These are runs of 6 systems, one row a step. Runs of the same system follow the same rule from any start.
seq 1, j886:
[[-12  14  13   3  -8  16  30   5  61   1  39  -6 -21 -30  34   8 -18  48
   10  24]
 [ 40  -9  44 -31 -19   8 -12  39   6 -24   0 -13 -24  20 -35   3  45  17
  -22  -1]
 [ 38  12 -27  20  14   7  35   3 -25 -23  18  37   7  -8  30  33   0  23
  -46  11]
 [  4  22  -9 -18  18  39   5  28  32  -7 -20 -18 -31  25 -30  22 -40 -15
   -9  43]
 [  3 -32 -36 -11   0 -37 -10  62 -28  -4  -2  -3   2 -25  -3  -3  17 -15
  -37  22]
 [ 31  17 -32  -3 -30   3  25  -8  16  -2 -22  40  -6 -29  -6 -23 -54 -28
    0   6]
 [ -6  -2  -4  -2   7  -8 -52   9 -24  10 -47  -5  23  30 -40   4 -14 -46
  -21  -9]
 [-30 -20 -40  27 -11 -25   0 -21 -21  33  17  12  28 -32  24   6 -27 -27
   21  21]
 [-12   6  24 -20 -39 -15  -1 -31  11  17 -24 -33  -8   5 -24 -42 -12 -36
   40 -12]
 [-18  -2  24  41  -1 -34 -21 -30 -27  16   0   2  37  -6  20 -17  28  -2
  -20 -48]]
seq 2, j280 (10 x 20):
[[  1  -3  -6   7 -21  -7  -5   4 -16  23  13   3   9 -13  25  29 -33 -10
  -12  45]
 [ 20   8  20   8 -34  -5  13  -1 -11   2  -9 -24 -11   8 -30  -8  -3 -46
  -12  19]
 [-10  22  -8  43   0 -37   3 -14  -9  27 -18  -6   1  -3  13  -1  11 -15
  -36 -10]
 [-20  12  14  23  -9   8  -4 -15   7  50  -8  10 -24  -6  29  -4 -25 -21
   21  24]
 [ 10 -18  22   3 -18  -9   0  -9 -48  23   2  -5 -15   5  10 -15  35 -30
   20   7]
 [  8  22   5  28   2  -8  44 -42 -18  -1   2   6  -1  -9  29 -31   9  -8
    1 -28]
 [-22  18  16  15  38  20  -4 -12   8  25 -23   6 -35  18  18 -27  15  -1
   27 -22]
 [ -7 -32  -5  -9  20   7   3   4 -31  12  24  23 -14 -12  41 -13  32  17
   42   1]
 [ 32  -1   7 -30   2  22  38 -19  -9 -37   7  12 -12  -2   8 -41   6  10
   30 -25]
 [ -3   5 -10  -3  61  14  -4   4  -2 -30 -17  15   2  17  -2 -20  23  27
   -5 -52]]
seq 3, j853, 10 rows:
[[-47   5  -1  14  53   7   9 -33 -30  22 -12 -18 -12  16  36 -33   7 -18
   43 -18]
 [-37 -17  22  17  31  12  -4   5   9  14   4  13 -15 -24  26 -63  29  -1
   44 -37]
 [  4 -20  24  -8  13  13  -4 -17  -8  -8  18  43   0 -13  29 -34  40  42
   44 -51]
 [ -1 -10  21 -23  43  42   3 -21 -10 -37  26  12  20  13  30  -6   9  52
   33 -34]
 [-23 -17  -1 -24  53  34  10   7  26 -50  35 -18  13   7  -8  -4  17  49
   30 -23]
 [ -3 -17 -20 -45  19   0  15  27  44 -52  29 -10   8 -21  -5 -11  11  63
    9 -22]
 [ 24  -9 -11 -49  -2  10  -6  31  38 -62  17  10  27 -15 -16   7 -18  58
  -21 -16]
 [ 18  -7 -35 -40  -3   4 -12  21  31 -52  17   0  43   4 -42  47 -27  39
  -27   7]
 [  5  -4 -49 -41 -19 -23  -5  19  32 -33   6 -29  34  -4 -45  41 -46  12
  -25  30]
 [  7   3 -29 -22 -49 -42 -15  24  32 -17 -11 -32  34 -17 -51  21 -47 -15
  -46  24]]
seq 4, j92 (10 x 20):
[[-25 -10  25   2 -38 -44 -41 -56   2  36  -8   1  26  -3  -4 -25  28   4
   41 -55]
 [-26   2  52   1  -5  -7  -6 -70 -17   6  29 -23  42   9  48  -7   3  36
   31 -36]
 [-29  -6  65  -7   3  16  13 -29  15 -10  40 -59  -6  18   8 -11  42  32
   41 -13]
 [  2  -2  41  -6   5  -7  29   7  22 -14  41 -24 -29  -9  34  -9  66  68
    0 -18]
 [ 30  18  52 -13   7  45  25  22  40 -27  28  11 -36  -4  30   1  14  66
  -14   3]
 [ 43  -1  16 -11  31  56  13  47   2 -33  20  24 -36  22  -3  36  35  39
  -25  24]
 [ 44   7 -43 -15  31  34  47  49  -6 -34   9  23 -37  -1   4  21  -6  12
  -30  41]
 [ 33  11 -48 -15  24  24   8  64  15 -24 -38  29 -31  -1 -37   4 -28 -21
  -39  26]
 [ 16  -8 -73  12  15   1 -20  39  -9   0 -29  56  13 -12 -31  21 -33 -33
  -33  16]
 [  4  -6 -71 -14 -12  -9 -20  -4 -18   9 -36  26  27  -3 -34  11 -65 -55
    6  22]]
seq 5, j92, 10 rows:
[[ 33  16 -39  -3 -52 -27  23 -21 -16  25 -16  25  -3 -21  12  10 -53 -34
   -9  35]
 [ -2  17  18  15  -3  -9 -37  -5 -29  16 -55 -20  16  34 -31  -8 -21 -62
  -33 -10]
 [-45  -7 -24  68   4 -27  -2 -26 -21  48  13  -2  23 -17  17  11  -1 -41
    7  13]
 [-23   4  23 -23 -38 -27 -17 -29  -4  54 -23 -28 -25  -2  17 -31 -19 -27
   49  12]
 [ -7  -8  53  27  -9 -25 -16 -18 -42  15  -3  -2  18  -5  27 -46  41 -15
   -5 -47]
 [-23  26  36  40  12  25  26 -63  15  28  18   3 -16   7  36 -11   7  11
   43 -18]
 [-26 -15  45 -29  38  14 -22   9 -16  17   2 -27 -36  27  36 -17  44  29
   40  -5]
 [ 14 -16  23   5  16  21  48  14 -10 -28  40  16 -22 -36  45 -50  36  25
   23 -17]
 [ 28  28  13 -19  34  47  19   0  39 -20 -17  31 -54  22  -7 -19  21  38
   17 -30]
 [  3 -17 -22 -14  75  42 -12  45 -13 -31  13  37  -1   8  25  16  14  46
   -9  -6]]
seq 6, j280 (10 x 20):
[[-30 -24   1   3 -28  -4 -10  55  42  12  13 -14  -2 -52 -11 -23 -34 -26
    9  37]
 [ 41  -7   4 -10 -68 -41 -28  -2  -6  13 -21  24   7  -5 -39   3  21 -15
  -22 -12]
 [  0  33   2  29   0  -5 -11 -47 -20  10 -16   4  42  19  17  30 -49 -11
  -36  -3]
 [-43   0   8  30  10  13  -4  -6  10  34   6 -41 -15  20 -20  19  -3 -41
   26  39]
 [ -7 -16   4   0 -44 -57  14  -4 -15  27  19 -30 -12 -26  19 -14  36  -6
    4  12]
 [ 18  32  56  23 -33   0  11 -29   5  10 -12  11  -1 -12  25 -35 -13  -4
  -16 -28]
 [-10  12  28  46  32  23 -18 -20 -17  35  -6  17 -20  34  12  20  35  -3
    3  -9]
 [ -6  -6 -10  -2  12   9  39 -15 -30  17  32  -6 -33  -5  51   4  15  10
   35  36]
 [ 23   3  32 -18   2   7  39  14 -12 -24  -6 -14 -33  -8  11 -63  26  -8
    8 -18]
 [  7  10 -11  29  42   9   6   7  -1  -7 -15  50 -10  -8  19 -25  30  20
  -19 -48]]
seq 7, j886, 10 rows:
[[-25   7  22  43  40  17  -8   4   9 -23   3  13  40 -20  19 -32 -16   1
  -27 -46]
 [-23 -14 -14   4   4  19 -34  -5  41  34   6  27 -21  10 -30  33  19  15
   50   5]
 [ 12 -25   7 -65 -14 -22  -1  -3 -43 -15  16 -23   9   2  36  -8  13  32
   23   2]
 [ 14  14  16  25  11  32  48 -18  15 -53  21   3  22 -11 -15 -32  -6  -2
   -9 -33]
 [-17  14 -22  10  33  -3 -32   1  41   9 -14   0  -5  32 -35  45  25  34
  -17 -17]
 [ -4 -28  -2 -37 -16  -5 -13  26  -2   1  38  -5  12 -22  38  27 -22  38
   10  41]
 [ 47  -4  15 -17 -33  17  41   4   2 -50  12 -11  -2  -7 -45 -23   7 -21
   -2   0]
 [ 12  33 -32  27  24 -21   1 -10   1 -13 -24   7  18  19 -19  27   4   9
  -64 -27]
 [-29   1  -7   1  -4  13 -31  21  33  26   8  -2   7  -8   7  44 -57   5
   -3  53]
 [ 23 -37   5 -31 -57 -24   6  28 -26  -3  13 -24  -8 -16 -29 -13  20 -37
    9  32]]
seq 8, j853:
[[  3   8   1 -31  14  10 -13  32  19 -13 -32   4 -15  -1  -5 -34 -22   2
   -5 -12]
 [  4 -24 -29   8   9  -8 -20  20 -10 -10   6  36  28 -16 -13   9  12   3
  -13 -13]
 [  7   3 -31 -28  -8   5   4 -26   3  -5  -4  13   8   1  -5   6 -39   1
   30   7]
 [-18 -12   1 -18   5 -17 -27   6 -12 -15 -13 -30  33   9 -16 -12 -11 -16
   -8 -12]
 [-18   0 -17  25 -16 -19   2 -18  27   7  14   6  27 -28  -6   2 -15   0
    1  -7]
 [ -1  -2  23 -28 -34 -13 -31 -11  13  16  -7 -10   4   6  -7   4 -11   9
   14   1]
 [ -4 -10  21  17 -20 -13  -3  -9 -18  -4  26 -21  32  -6   9  16   3  -2
  -18   8]
 [  1  24  20  14 -23   5  18 -29  31   6   7 -18 -10   7 -14  10  -5   0
    1   7]
 [ -5   6  27   1  -6 -18 -11  15   1  15   0 -26 -15  12   8  16  24  13
  -27  12]
 [ 16   7  13  25 -15  13  27   7   4   5  20   7 -18 -14  12  10   1  -4
  -16  30]]
seq 9, j697 (10 x 20):
[[-10  -6  26 -51  47  46  -9  22 -32 -15 -23 -27 -24  29  21 -38 -19 -15
   38   9]
 [-10 -30 -44  33  38  -8  25  19 -11 -21  12  30   2 -33 -15 -43  48 -16
   11 -38]
 [ -2  31 -33 -29  21  19  11 -24  50   5 -33  31 -32   5   2 -18 -36  27
   42 -21]
 [-19 -43  -9 -41  46  14 -57  27 -24 -26  -5  11  32  15  -6  -4  10  22
   22 -28]
 [-10 -20 -54   6   4   9  34 -41  19 -25  42  17  28 -20 -26   7  -2   8
   52 -10]
 [ -5  16  -6 -53   8 -10 -15 -18  41 -35 -22 -36  10  32 -41  -1  -6  33
    9 -36]
 [-30 -28 -20  10  10 -16 -36  12  28 -19  37   4  62 -20  -9  37   0  45
  -16 -15]
 [ 15  -8   2 -27 -52   9   1 -28  39 -11  34 -14  12   9 -46  50 -15  19
   30  30]
 [ 20   1   9 -27 -25 -43  -5  -3 -16 -38  13 -47  43  16 -20  30  15  27
  -54 -10]
 [ -5  21  15  47 -27   2  11  -3  46  -5  33 -18  30 -16 -10  46 -35   6
  -52  30]]
seq 10, j697 (10 x 20):
[[-15  16  19  65   8   2  -2   5  20  16  18  28  18 -29  39  13 -15  19
  -46  -6]
 [ 15   0  32 -11 -21  33 -19   7  -1  38  -3   1 -51  32 -11  32   9 -13
   28  50]
 [ 20 -16  -5 -11   1 -34  33  11 -68 -17  13 -17   0 -13  40 -24  34  -5
  -21   1]
 [  5  41  23  44   8  38  42  -4  39  -9 -11  10 -22 -15   3 -36 -33 -22
  -17  -7]
 [ -4  -3  -7  -3  34   2 -50  45  -9  35 -42  24 -41  25  -4  12  31   3
  -12   2]
 [ -2 -30 -35 -13   4   8  26   2 -43   5  26  25   1 -36  52 -14 -23 -10
   42  32]
 [ 21  14  13 -15   6  24  26 -15  -2 -35 -31  -7 -12  15 -40 -61   0 -37
   21 -38]
 [-34  13 -45  32  59 -21 -24   3   9  14 -28  28  10   0  11  -1  10  20
  -23 -46]
 [-32 -25 -11 -29   5  34 -25  -2  23  24  12  11 -10  -6   7   9 -38   4
   76  32]
 [ 19 -39  -6 -45 -15 -23   2 -14 -37 -37   9 -12  22   3 -32 -33  49   0
   33 -41]]
seq 11, j556 (10 x 20):
[[-22  32 -10  18   8  21   2 -42  48  33 -28  41 -17 -11  12 -30 -40  -3
   45 -27]
 [-26 -41  35 -26  12  -3 -67   7 -39  25 -12   4   7  18   7 -21  37  -2
   43 -23]
 [-22 -11 -20  13  15   1  54 -59 -14 -14  45  -3  17 -19  29 -26  13  10
   57 -23]
 [-13  17  31 -21  24  22 -17 -18  55 -20 -18 -18 -14  34 -37 -23  24  34
   24 -57]
 [-29 -41  -6   1  40  -2 -25  28   1  -7  46  16  22 -22  40  14  39  65
    6 -16]
 [ 22 -13   3 -49 -19  44  37  -9  37 -37  44   0 -20  -5 -20   8  -4  33
   59  20]
 [ 26 -14  -5 -38  22 -11  -4  26 -14 -66   7 -29  22  27 -39  14  50  38
  -40 -30]
 [ -6   8 -51  13  30  21  25  25  52 -32  34  18  16 -23   0  45 -36  42
  -31  23]
 [ 24 -22  -7 -63 -37   2 -36  58  26  -8  -6 -15 -17  10 -51  35 -13   5
   -4  50]
 [ 32 -17 -46 -16 -28 -42  30  13 -47 -42  23 -17  49 -22   0  18 -20 -11
  -55  25]]
seq 12, j556 (10 x 20):
[[  5   2 -23  -1   1  11  31 -35   4  -9  10   4  -6   5 -18  -2   3  -7
   36  -4]
 [-13   4  -1 -17  30 -10 -19  10   9 -11 -22 -14  -1  18 -10 -10  11  17
   -7 -29]
 [-20 -20 -14   9  10   8  -5  16  17  -2  25  16  15 -28  12   2  -7  15
   13   5]
 [ 17 -11   1 -37 -26   0  -4 -11  10 -10   4  -4  -4   6 -28   4   5   9
   29   1]
 [  3  -2 -10  -7  18 -12   4  -3 -17 -30   8 -15  32   9   3   6   2  18
  -25 -17]
 [-12   8  -7  11   5  17  -3   4  43  -2  12  -2   4  -3 -17  24 -22  11
   -3  13]
 [  6 -17   2 -28 -23 -22 -23  22  -3   5   5 -15  -2   1  -5  17  10  13
   -7  19]
 [ 19   6  -3   0 -20  -5  30 -11  -9 -24  18  -7  24 -14   8   3 -22  -3
  -19  10]
 [ 10  23  11  15  -7   5 -12   0  20   0 -15  -4   0  21 -32  23 -10  -6
  -32   2]
 [ -9   0  -6   9  -2 -18 -13  18 -14  27   3  -5  -4  -5  28  24  -7   1
  -23  32]]

Name the system that made each run.
seq 13 (2 x 20):
[[-31 -22 -19  -2  42  -7 -27  17 -13  16  -1   8  -3   4  14  -1  27  16
   17 -12]
 [  4 -17  -7 -24 -10  12  20  -4   2 -15  18  18   4 -31  20 -32 -21   4
   39  -1]]
  j92
seq 14 (2 x 20):
[[ 25   8 -50 -30  -4 -15   6 -19  24 -50  -3  10  39   7 -45  23 -12  33
  -18 -33]
 [-13  -5 -17 -15  -6   0 -32   3  31 -32  16 -18  63   4 -32  49 -50  22
  -27   9]]
  j886
seq 15:
[[-23  12 -25   2  22 -15  -6  13  15  15 -31  -7 -15  -3   2 -19 -13 -13
   -6  -6]
 [ -4 -20  -8   5 -10  -6 -26  23  -3  16  -7  33   3 -26   3 -17  -4 -14
    9  -2]]
  j853
seq 16:
[[-11  17  -7   2  -6 -19  10   1  14  24  -5 -42 -33  17  -6  24   6  -5
  -11  34]
 [ -3  -1  24  14 -25 -23   1  26  -6  17   5 -13  -5 -28  27 -17  -2 -12
  -28  20]]
  j280
seq 17:
[[-29 -51  21 -15  35  12 -75  30 -39  -6   1  12  43   8   4  -8  15   2
   16 -23]
 [ 16 -16 -39  -2 -23  13  41 -45  17 -32  50  21  30 -20 -28  20  -8  13
   45  -1]]
  j280
seq 18, 2 rows:
[[ 19 -25 -14 -33  -7  24  -8  19  25 -20  28  35  -4  -9 -15  26   8  42
   24   9]
 [ 39  -4 -22 -41   6  11  20 -10 -15 -57  16   0  24  18 -21  21  -1  24
   -7  -4]]
  j697
seq 19, 2 rows:
[[-17 -19 -26 -46  10 -12 -14 -31 -40 -10  -6 -26  33  22  -5  -2 -21 -11
   41  -6]
 [-35  -5  -9  20  -1 -21   7 -27  25 -20  12 -27  45 -18 -31 -29  -2 -13
   12 -40]]
  j697
seq 20 (2 x 20):
[[ -1  -7  -8 -12  45  51  -4  54  46 -41  11  17  -7  -3 -20   7 -12  32
   -6   3]
 [ 26 -26 -47 -48   4  -1 -16  54  12 -28   4  18  -6  -2 -31  32   7  30
  -14  20]]
  j280
seq 21 (2 x 20):
[[ 13  12  -3 -17 -16  27  19 -41  12  -6   2   2  -5  16 -21   3 -27 -12
   42   7]
 [-14 -10 -10 -13  31 -27 -18  10 -23 -12 -14 -28  11  20  -6  -3  33   7
  -17 -24]]
  j92
seq 22, 2 rows:
[[-17   5  11  20 -15 -15   4  31  24  13 -15  10  -1 -58  29 -65 -36 -23
  -13  -7]
 [ 21  -7   6  16 -21   4 -39  -9  -9  37 -33  61 -15   9 -27  -4  23 -26
   16 -20]]
  j280
seq 23 (2 x 20):
[[  1 -18 -55 -55  18   1 -18 -35 -39 -24  -9  17  47  17  -3  15 -44   3
   39  -8]
 [-35 -11 -27   0  14  -1  -3 -31  14 -37   6 -37  59   7 -58 -12 -24 -27
   26 -30]]
  j697
seq 24:
[[ 22  -1  11 -20 -72 -27  13  -6  33   9  -1 -18 -23 -12 -43 -11  10 -13
   13  11]
 [  5  21  30  18 -10 -35 -30 -13 -22   8 -20  -4  33  10  22   6   1   9
  -60 -30]]
  j280
seq 25, 2 rows:
[[ 20  19  -7 -22  20  57  12  11  42 -36  -6  34  -4  -2  -4  -5 -52  23
    6  -2]
 [  2 -45 -20 -21  12   1 -45  44 -23  -9   6   4  11  16 -44  33  33  -7
   -2  16]]
  j556
seq 26:
[[ 47  10  -5  11  -6  36  30  16  43 -32  35  57  -8 -21  -2  35   3  52
  -25   5]
 [ 39   1 -19 -67  18  24  -9  29  -9 -33 -12 -12 -22  48 -25  47  -1  30
  -11  27]]
  j853
seq 27 (2 x 20):
[[ 32 -31  33 -26 -26  32  20  -7   0 -20  32  17 -30   1 -23 -22  55   8
   59 -10]
 [ 26  21  -3 -19  34 -12  24 -23 -23 -44  -1   4  11  18  31  -9  32  57
  -33 -56]]
  j280
seq 28 (2 x 20):
[[ 14  10 -19  16  -3  -4  11 -22 -26   2  -6  24  20  -5  18   0 -27 -16
  -11  -1]
 [-14  12   5   9   5  14 -19 -10   4  22 -25  -7  -9  23 -17   4 -17 -30
    9   7]]
  j556
seq 29:
[[-65 -26  -2  20  14  -9 -23  -5  -5  59   8   0 -10 -26  43 -26  -2 -18
   60  11]
 [  4 -29  52  -7 -34   3   5 -24 -24   3  15   9   1 -24  13 -68  29 -17
   59 -33]]
  j853
seq 30, 2 rows:
[[ -3 -17  52  33  26  30  18  10 -53 -12  30 -13   4  -1  35 -29  31 -20
   -3  -1]
 [ -2  23  -2  18  17  17  53 -18  27  19   2   5 -70   4   8 -22  31   2
   34  -1]]
  j92
seq 31, 2 rows:
[[  9  23  21  64 -12  10  14  -2  18  35  31  29 -18 -14  35  47   7  23
  -38  31]
 [ 33  21  37 -12 -17  23  17  15 -19  28 -10 -17 -67  30  19  20   6 -16
  -10  60]]
  j280
